In the data rows, zero lies at 7.5, halfway between 7 and 8.
Some points, each followed by its number:
[9, 11, 6, 8, 4, 10, 5, 7, 7, 8, 11, 10, 5, 8, 6, 8, 5, 7, 9,
 6, 6, 5, 7, 10] 0
[7, 5, 9, 7, 11, 5, 9, 6, 8, 10, 6, 3, 9, 7, 6, 8, 7, 7, 6,
 8, 10, 9, 6, 8] 1
[5, 5, 7, 8, 9, 8, 9, 8, 9, 7, 7, 7, 10, 8, 10, 7, 7, 8, 6,
 8, 9, 10, 8, 8] 2
[7, 6, 5, 7, 4, 8, 10, 10, 10, 1, 8, 15, 12, 7, 13, 4, 8, 7, 9,
 11, 4, 8, 13, 2] 3
[7, 8, 8, 7, 9, 6, 8, 6, 7, 9, 8, 5, 7, 7, 6, 9, 8, 6, 7, 7, 7, 8, 7, 7] 4
[8, 8, 7, 9, 5, 10, 7, 6, 8, 7, 10, 9, 8, 9, 7, 7, 4, 9, 8,
 6, 8, 7, 8, 11] 5
[9, 11, 9, 9, 7, 9, 3, 6, 4, 11, 10, 3, 2, 7, 4, 10, 4, 8, 9,
 5, 8, 4, 4, 10] 6
[9, 10, 8, 8, 5, 9, 5, 7, 7, 8, 10, 7, 5, 8, 6, 9, 5, 8, 8,
 6, 7, 5, 6, 9] 7
[8, 10, 7, 9, 4, 12, 5, 6, 8, 6, 13, 9, 7, 9, 5, 7, 2, 10, 9,
 6, 9, 5, 7, 13] 8
[6, 7, 6, 9, 5, 12, 8, 6, 9, 5, 11, 11, 9, 10, 8, 6, 3, 10, 8,
 6, 9, 7, 8, 13] 9
[5, 4, 8, 8, 10, 10, 9, 7, 9, 6, 8, 9, 11, 9, 10, 6, 5, 10, 6,
 8, 10, 11, 7, 10] 10
[8, 6, 9, 7, 10, 5, 9, 8, 7, 10, 5, 4, 7, 6, 7, 8, 10, 6, 7,
 8, 8, 8, 7, 5] 11
[7, 6, 8, 8, 9, 8, 8, 7, 8, 7, 8, 7, 9, 8, 8, 7, 7, 8, 7, 8, 8, 9, 8, 8] 12
[6, 6, 9, 10, 11, 8, 8, 4, 8, 11, 8, 2, 8, 9, 5, 10, 5, 8, 7,
 7, 11, 8, 4, 12] 13
[6, 9, 9, 10, 9, 9, 7, 6, 8, 10, 10, 3, 6, 9, 5, 9, 3, 9, 7,
 6, 12, 7, 4, 13] 14
[7, 7, 5, 7, 5, 8, 9, 9, 9, 3, 8, 14, 11, 7, 11, 5, 8, 8, 8,
 10, 5, 8, 11, 5] 15
[10, 5, 10, 6, 12, 1, 9, 8, 5, 11, 2, 0, 7, 5, 5, 10, 14, 4, 6,
 8, 8, 8, 7, 2] 16
[9, 10, 7, 8, 5, 9, 6, 7, 7, 7, 10, 9, 5, 8, 6, 8, 6, 8, 8,
 6, 6, 5, 7, 9] 17
[7, 10, 5, 7, 5, 9, 7, 9, 9, 3, 9, 15, 9, 7, 10, 5, 7, 8, 9,
 8, 5, 8, 10, 6] 18
[11, 8, 9, 6, 9, 2, 7, 9, 5, 10, 4, 5, 6, 4, 7, 9, 14, 4, 7,
 9, 4, 7, 9, 0] 19
[8, 10, 6, 9, 2, 12, 7, 7, 8, 4, 12, 12, 8, 10, 7, 6, 3, 9, 9,
 7, 7, 6, 9, 12] 20
[6, 5, 8, 6, 10, 5, 10, 9, 8, 8, 3, 5, 9, 7, 10, 7, 11, 6, 6,
 9, 8, 10, 8, 4] 21
[9, 12, 9, 9, 6, 8, 2, 5, 4, 11, 12, 2, 1, 8, 3, 10, 2, 9, 9,
 4, 9, 3, 3, 12] 22
[6, 6, 8, 7, 9, 7, 8, 8, 8, 7, 6, 7, 8, 7, 9, 7, 9, 7, 7, 9, 8, 9, 9, 6] 23
[6, 6, 8, 9, 11, 8, 8, 5, 7, 11, 7, 1, 7, 9, 5, 10, 5, 8, 7,
 7, 12, 8, 4, 12] 24
[9, 6, 9, 7, 10, 4, 9, 6, 6, 12, 5, 1, 6, 6, 4, 10, 9, 5, 7,
 7, 9, 8, 6, 7] 25
[6, 5, 9, 6, 10, 3, 10, 9, 8, 7, 3, 7, 9, 5, 10, 7, 13, 7, 6,
 9, 7, 10, 10, 2] 26
[5, 3, 8, 8, 11, 7, 10, 7, 8, 9, 5, 2, 9, 8, 8, 8, 7, 8, 6,
 8, 10, 11, 6, 9] 27
[8, 11, 3, 9, 0, 15, 5, 5, 8, 1, 13, 15, 7, 10, 7, 5, 1, 10, 10,
 5, 8, 5, 8, 14] 28
[7, 7, 7, 8, 7, 9, 8, 7, 8, 7, 9, 8, 8, 9, 7, 7, 5, 8, 7,
 7, 9, 8, 7, 10] 29
[8, 5, 9, 7, 11, 3, 9, 7, 6, 12, 3, 1, 7, 6, 7, 9, 12, 5, 6,
 8, 8, 8, 6, 5] 30
[7, 8, 6, 8, 6, 10, 7, 7, 8, 5, 10, 11, 9, 9, 9, 6, 6, 8, 7,
 8, 7, 8, 8, 9] 31
[9, 12, 9, 9, 4, 10, 0, 6, 6, 10, 11, 5, 2, 9, 5, 8, 1, 11, 9,
 5, 9, 2, 4, 14] 32
[7, 6, 8, 8, 10, 6, 9, 6, 8, 10, 7, 3, 7, 8, 5, 9, 7, 7, 6,
 7, 9, 9, 5, 9] 33
Which point above is nearest to each new point by angle? Its number follows each.
[4, 4, 7, 8, 10, 9, 10, 8, 10, 6, 6, 7, 12, 9, 11, 7, 7, 9, 5,
 9, 11, 12, 7, 9] 2
[5, 3, 8, 9, 11, 9, 10, 7, 8, 8, 7, 4, 10, 9, 8, 8, 6, 9, 6,
 7, 11, 12, 5, 11] 27
[10, 10, 7, 6, 5, 6, 6, 8, 6, 8, 7, 9, 6, 6, 7, 8, 9, 6, 9,
 8, 5, 5, 9, 4] 19
[7, 7, 8, 8, 8, 9, 8, 7, 8, 7, 9, 7, 9, 9, 7, 8, 6, 8, 7,
 7, 9, 8, 7, 10] 29
[3, 2, 7, 8, 10, 13, 12, 7, 12, 2, 9, 11, 14, 11, 13, 5, 4, 11, 6,
 8, 11, 13, 7, 14] 10
[9, 9, 7, 6, 7, 5, 7, 9, 7, 8, 6, 8, 6, 6, 7, 8, 11, 5, 8,
 8, 5, 6, 9, 4] 19
[8, 7, 10, 8, 10, 4, 8, 7, 5, 12, 5, 2, 6, 7, 4, 10, 9, 6, 7,
 7, 9, 8, 6, 7] 25
[9, 8, 8, 7, 7, 6, 6, 7, 6, 9, 7, 6, 5, 6, 6, 9, 9, 6, 8, 7, 6, 7, 7, 6] 19
[14, 14, 6, 3, 2, 2, 2, 10, 3, 9, 5, 12, 2, 3, 6, 9, 14, 3, 10,
 10, 0, 1, 12, 0] 19
[8, 6, 9, 7, 10, 4, 8, 6, 7, 11, 6, 3, 7, 7, 5, 9, 9, 6, 6,
 7, 9, 8, 7, 7] 25
[5, 6, 8, 9, 9, 11, 9, 7, 9, 6, 9, 9, 10, 9, 9, 6, 5, 10, 6,
 8, 10, 10, 7, 11] 10
[15, 15, 9, 5, 4, 0, 0, 8, 0, 15, 3, 0, 0, 0, 0, 12, 14, 2, 11,
 8, 0, 0, 5, 0] 19
[11, 11, 7, 5, 4, 5, 5, 9, 6, 6, 8, 12, 4, 5, 6, 7, 11, 4, 10,
 8, 2, 4, 11, 2] 19
[4, 7, 6, 10, 4, 15, 9, 6, 11, 2, 14, 13, 11, 12, 8, 5, 0, 12, 8,
 5, 12, 7, 8, 15] 9
[6, 5, 8, 8, 9, 8, 9, 7, 8, 8, 7, 6, 9, 8, 8, 7, 7, 8, 7, 7, 9, 9, 6, 9] 27
[7, 10, 6, 8, 6, 9, 7, 9, 8, 5, 7, 12, 8, 8, 9, 6, 7, 8, 8,
 8, 6, 7, 9, 6] 18
[6, 6, 8, 9, 8, 10, 9, 6, 9, 7, 9, 6, 9, 9, 7, 7, 5, 9, 7,
 6, 11, 9, 6, 12] 29
[6, 7, 6, 9, 6, 12, 7, 7, 9, 5, 12, 11, 10, 10, 8, 6, 3, 10, 8,
 7, 9, 8, 8, 13] 9
[9, 7, 9, 7, 10, 6, 7, 6, 6, 12, 6, 1, 6, 7, 5, 10, 8, 7, 8,
 7, 9, 7, 5, 8] 25
[5, 4, 8, 9, 10, 11, 10, 7, 9, 7, 8, 6, 11, 10, 9, 7, 4, 10, 7,
 7, 11, 11, 5, 13] 10
[10, 7, 8, 6, 9, 3, 7, 9, 6, 9, 4, 6, 8, 4, 7, 8, 12, 5, 7,
 8, 5, 6, 9, 1] 19
[9, 9, 8, 7, 7, 7, 6, 7, 6, 10, 8, 5, 5, 6, 5, 9, 8, 6, 9,
 7, 6, 5, 6, 7] 6
[9, 9, 8, 7, 7, 6, 8, 8, 7, 8, 6, 7, 6, 6, 7, 8, 10, 6, 8,
 8, 6, 6, 8, 5] 19
[8, 8, 8, 7, 8, 5, 8, 8, 7, 8, 6, 7, 7, 6, 7, 7, 10, 6, 7,
 8, 7, 7, 9, 5] 19
[10, 7, 7, 6, 9, 3, 8, 10, 6, 8, 5, 8, 7, 5, 8, 8, 12, 5, 7,
 9, 3, 8, 10, 1] 19
[8, 11, 5, 6, 4, 9, 7, 10, 8, 4, 9, 15, 7, 8, 10, 5, 9, 6, 10,
 8, 3, 6, 11, 5] 18
[8, 9, 6, 7, 6, 9, 7, 9, 9, 5, 9, 12, 9, 8, 10, 6, 7, 8, 8,
 8, 6, 7, 9, 7] 18
[4, 5, 8, 8, 10, 8, 10, 8, 10, 7, 6, 7, 11, 9, 9, 7, 7, 9, 6,
 8, 10, 11, 7, 8] 2
[5, 4, 8, 9, 10, 6, 10, 7, 9, 9, 6, 5, 10, 9, 9, 7, 7, 8, 5,
 8, 10, 10, 6, 8] 27
[5, 6, 7, 9, 9, 10, 8, 7, 9, 6, 8, 9, 10, 9, 9, 7, 5, 9, 7,
 8, 9, 10, 7, 10] 10
[10, 10, 7, 5, 7, 3, 7, 10, 6, 7, 5, 10, 6, 5, 9, 7, 14, 4, 8,
 9, 2, 5, 12, 0] 19
[11, 8, 9, 4, 9, 0, 7, 9, 5, 9, 3, 6, 6, 4, 7, 9, 15, 4, 8,
 9, 2, 6, 9, 0] 19
[9, 10, 6, 6, 6, 4, 8, 10, 6, 6, 6, 10, 6, 6, 7, 7, 12, 5, 8,
 9, 4, 6, 11, 2] 19
[9, 7, 8, 8, 8, 6, 7, 7, 6, 11, 6, 3, 5, 6, 5, 10, 10, 6, 8,
 8, 7, 7, 6, 7] 25
[9, 9, 7, 6, 5, 6, 6, 9, 6, 7, 7, 9, 6, 6, 7, 7, 9, 6, 9,
 8, 5, 6, 10, 4] 19
[4, 5, 7, 8, 9, 8, 10, 8, 10, 6, 7, 8, 11, 9, 10, 6, 7, 9, 6,
 8, 10, 11, 8, 8] 2
[5, 5, 7, 7, 9, 7, 10, 8, 9, 5, 6, 9, 10, 8, 10, 6, 8, 8, 6,
 9, 9, 10, 9, 7] 2
[4, 6, 7, 9, 9, 12, 10, 7, 11, 4, 9, 11, 12, 10, 11, 6, 4, 11, 6,
 8, 10, 12, 7, 11] 10
[10, 8, 10, 8, 10, 6, 6, 6, 6, 14, 6, 1, 4, 7, 3, 10, 8, 6, 8,
 7, 9, 7, 5, 8] 25
[8, 8, 7, 7, 7, 7, 8, 7, 8, 7, 7, 8, 7, 7, 7, 8, 8, 7, 8, 8, 7, 7, 8, 7] 19
[12, 12, 7, 5, 3, 5, 4, 9, 5, 8, 7, 11, 4, 4, 6, 8, 11, 4, 10,
 9, 1, 3, 11, 1] 19
[9, 9, 8, 7, 7, 6, 7, 8, 6, 8, 7, 7, 6, 6, 6, 8, 9, 6, 8, 8, 5, 6, 8, 6] 19
[12, 12, 6, 4, 4, 5, 5, 10, 6, 7, 7, 11, 4, 6, 6, 8, 12, 4, 10,
 9, 1, 4, 11, 2] 19
[6, 6, 7, 8, 9, 10, 9, 7, 9, 6, 8, 9, 10, 9, 9, 7, 5, 10, 6,
 8, 9, 10, 7, 10] 10
[1, 1, 8, 8, 12, 12, 12, 8, 11, 4, 8, 8, 15, 11, 12, 6, 4, 12, 4,
 7, 13, 14, 6, 15] 10
[5, 2, 9, 6, 13, 5, 11, 9, 7, 9, 2, 4, 9, 7, 11, 8, 11, 6, 6,
 10, 8, 11, 7, 4] 21
[12, 13, 8, 6, 6, 3, 3, 9, 3, 13, 5, 5, 0, 3, 3, 10, 12, 4, 10,
 7, 2, 3, 7, 0] 19
[5, 6, 7, 8, 9, 10, 8, 8, 9, 6, 8, 10, 10, 9, 9, 7, 6, 9, 6,
 8, 9, 9, 7, 10] 10
[6, 5, 8, 9, 10, 8, 9, 7, 8, 8, 7, 5, 9, 8, 8, 7, 7, 8, 6,
 7, 10, 10, 6, 9] 27
[6, 6, 7, 8, 8, 7, 9, 8, 9, 6, 7, 9, 10, 8, 10, 7, 8, 8, 7,
 8, 8, 9, 9, 7] 2
[9, 9, 7, 6, 7, 5, 7, 9, 6, 7, 6, 9, 6, 6, 7, 8, 10, 6, 8,
 8, 5, 6, 9, 4] 19
[10, 6, 8, 6, 9, 2, 8, 9, 5, 8, 4, 6, 7, 5, 8, 8, 14, 4, 7,
 10, 5, 6, 11, 1] 19
[5, 5, 7, 7, 9, 7, 10, 8, 9, 6, 6, 8, 10, 8, 10, 6, 8, 8, 7,
 8, 9, 10, 8, 7] 2
[7, 6, 8, 7, 8, 6, 9, 9, 7, 7, 5, 9, 8, 7, 9, 7, 10, 8, 7,
 9, 7, 8, 10, 4] 26
[4, 4, 7, 9, 9, 12, 10, 7, 10, 4, 9, 9, 14, 10, 11, 6, 4, 11, 6,
 7, 11, 11, 7, 13] 10
[5, 3, 9, 8, 12, 6, 10, 6, 8, 9, 5, 2, 11, 9, 9, 8, 7, 8, 5,
 8, 10, 11, 5, 9] 27
[2, 3, 8, 10, 12, 11, 11, 7, 10, 6, 9, 6, 12, 10, 11, 7, 4, 11, 6,
 7, 12, 13, 7, 13] 10
[6, 8, 6, 9, 6, 11, 9, 8, 9, 4, 10, 14, 11, 9, 11, 5, 5, 9, 8,
 8, 7, 9, 8, 9] 31
[3, 2, 7, 8, 10, 7, 11, 9, 9, 4, 4, 9, 13, 9, 13, 6, 9, 9, 5,
 10, 11, 11, 9, 6] 2
